One turning vector, and how many steps it has turned:
The counts run from 0 to 303.
[149 111 105  81 133 125 129 143  82  96 129 165 156  98 138 120 119 167
  96 111 131  99 131 158 159  94 151 169 119  87  99 105 135 110 133 135
  97  91] -> 121
[122 104 125 124 149 169  98  85  96 129 140 158 165 145 136 177 111 100
 169 162 111 125 138 111 100 125 123 166 125 178 124 177 139 149 136 162
 151 132] -> 19
[137 129  95 139 159 120 112 105 115 153 126  97 170 125 166 128 117 100
 159 137 186 142 112 164 107 113 120 142 159 153  91 134 139  86 178 158
 123  88] -> 9
[112 172  89  74 119 143 142 100 117 153 184 139 155 138 126 143 113  73
 155 136 116 132 131 129 133 137 156 139  76 100 124 164 130 159 131 135
 173 132] -> 226
[144 211  90 135 125 119 162 135 131 149 101 109 148 170 150  78 130  97
 131 127 156 127 131 156 159 127 145 114 133 101 104 119 148 116 161 168
 143 115] -> 216
[ 87  91  93  89 134 133  81 146  99 123 179 142 160  98 136 146 124 159
 129 107 163 143 115 151  86 106  99 129 152  84 115 136  89 127 136 125
 132 111] -> 256
[152 102 115 118 153 125  83 130 122 146  93 145 151 149 147 110 131 187
  88 105 162 153 138 161 115 128  83 117 161 163  95 126 138 105 161 133
 108  91] -> 269
[144 117 117 100 100 127 103 130 157  92  92 151  80 162 116 112 151 172
 112 100  90 117 120 112 149 123 139  99 158 151 140 151 121 121  94 154
  79 171] -> 57
[119  92 103  90 126 151  88 120 151 129 145 116 128 129 115 118 106 174
 129 112 124 116 136 124 119 106 116 123 100 111 135 165  54 185  97 113
 103 180] -> 50
[157 125 100 126 148 114 119  84 107 135 114 123 144 126 161 148 138 102
 159 139 145 129 101 149 126 122 147 155 168 175  97 134 167  64 159 154
 103  84] -> 6
[ 96 157 122  65 112 137 140 158 134 134 165 158 143 154 116 129  99  85
 105 127 125 142 136 140 140 135 160 124 119 103 121 163 158 162 131 191
 165 128] -> 230
[154  96 128  84 136 139  88 107 140 137 129 157 146 164 136 149 101 146
 138 117 124 141 148 144 117 139 110 112 121 201  96 180 155 113 174 165
 126 114] -> 144
[118 187  70 134  98 134 129 121 139 117  84 122 142 133 140 122 154 167
 175  85 130  99 110 111 131 110 107 100 143  91 123  83 104 122 104 121
 107 146] -> 68
[126 129  98 149 162 129 115 116 112 152 128  97 181 125 167 125 110 106
 162 137 189 140 120 161  99 109 113 140 161 138  89 128 130  97 176 161
 127  91] -> 10
[138 145 141 181 127 182 104 140 113 164 135 125 114 147 110 148 111 155
 135 142 125 124 195  85  73 122 111 109 149 146 120 172 133 170 127 127
 140 148] -> 289
[143  81 117  85 125 130  69 105 105 113 130 186 122 138 126 166 151 157
 104 121 110 150 121 127 119 139 112 133 159 182 124 169 147  92 138 135
 107 109] -> 264
[159 130 111 157 145 158 122 117  78 132  76 152 146 129 149 139 158 197
 151 115 131 110 149 114  96 115  87 129 168 132  96  96 142 113 136 120
 127  96] -> 274
[151 119 134 139 138 135 116 131 150 141  75 123  76 133 115 106 149 151
  91 127 123 123 111 107 148 123 157 133 195 152 144 139 140 136  70 141
  65 155] -> 180
[ 79  92 102  89 117 141  77 150  90  97 161 175 161 104 131 166 125 172
 127 105 140 131 126 131  90 104  99 131 158  92 121 129 105 131 126 136
 131 114] -> 258
[156 113 109  86 119 121 148 137  81  78 113 159 123 111 138 143 152 156
 125 126 121  96 117 138 151  97 161 165 162 103 103 122 149  84 147 158
  95  84] -> 124
[121 155  76 141 128 128 117 121 139 138  89  89 147 104 130 109 138 154
 129 112 162 104 107 122 143  92 120 148 140  85 136 100  68 147  92  99
  73 142] -> 188
[159 135 135 132 139 177 103 105 131 179 126 136 131 131 103 153  92 160
 122 130 109 113 183  98 118 124 121 137  87 167 117 166 131 190 109  99
 117 145] -> 293
[125 104 118  58 133 126 168 136 101 112 131 145  96 105 141 140 170 123
 137 117 134 126  85 130 126 128 166 144 197  83 116 126 147 102 116 160
 128  94] -> 247
[129 186  90 131 125 151 148  93  90 153 182 128 138 134 139 125 131  88
 181 141 107 119 139 119 111 133 165 132  98  82 117 152 133 135 125 124
 178 144] -> 223
[118 133 100 156 158 134 114 128 106 144 131 106 187 125 166 127 106 114
 167 134 190 135 125 156  90 105 107 140 163 124  91 124 128 111 170 166
 136  97] -> 11
[103 209 105 173 101 148  84 134 118 147 139 176 147 150 123 119 118 139
 109 110 107 137 155 117 117 137 127  92 125 116 133 112 165 143  87 129
 157 154] -> 83
[137 105  89 111 135 116 114 129 100 128 166  98 151 120 153 127 119 145
 159 122 178 130 132 162  95  99 114 125 145 104  91 156  94  88 198 136
 123  97] -> 132
[129  91 105  80 145 117 137 118 100 132 168 115  86 106 142 133 169 118
 145 127 148 150  90 135  99 135 155 134 201  98 119 158 126  89 135 134
 125 103] -> 250
[125 112 116  41 146 130 166 136 106 121 121 162 134  97 142 127 137 139
 121 100 139 116  93 148 148 120 157 155 148  72 104  97 151 134 104 153
 127  90] -> 244
[119  98 129 106 150 166  83 112 157 172 128 130 135 115 107 146  93 148
 115 113 128 125 135 110 116 124 124 141 111 147 137 149 105 205  62 110
 104 162] -> 172
[126 108  90 115 128 126 110 139 101 120 167 108 164 122 153 129 112 151
 161 120 173 126 138 158  86  92 108 123 140 100  88 149  95 100 195 142
 125 102] -> 133
[115 140 140  99 125 139 132 164 118 134 175 170 106 150 126 100 115 107
  92 128 111 144 143 147 123 141 180 106 151 100 121 160 182 138 113 189
 168 138] -> 233
[154 145 146  99 128 157 146 155 167 157  65 129 118 143 101 141  96 152
  96 119 130 103 165 104 166 115 139 138 126 157 115 141 156 186 110 152
  86 126] -> 298
[156 104 103  89 146 122 107 131  84 118 153 158 155  93 135 104 104 166
  77 114 132 113 140 174 156  98 156 166 102  90 102 117 128 117 130 114
 101  95] -> 119
[112 118 119 149 143 174 102 100  81 119 145 159 170 131 142 176 117 110
 183 157 117 114 144 105  80 111 120 160 138 150 117 153 139 142 129 163
 161 132] -> 17
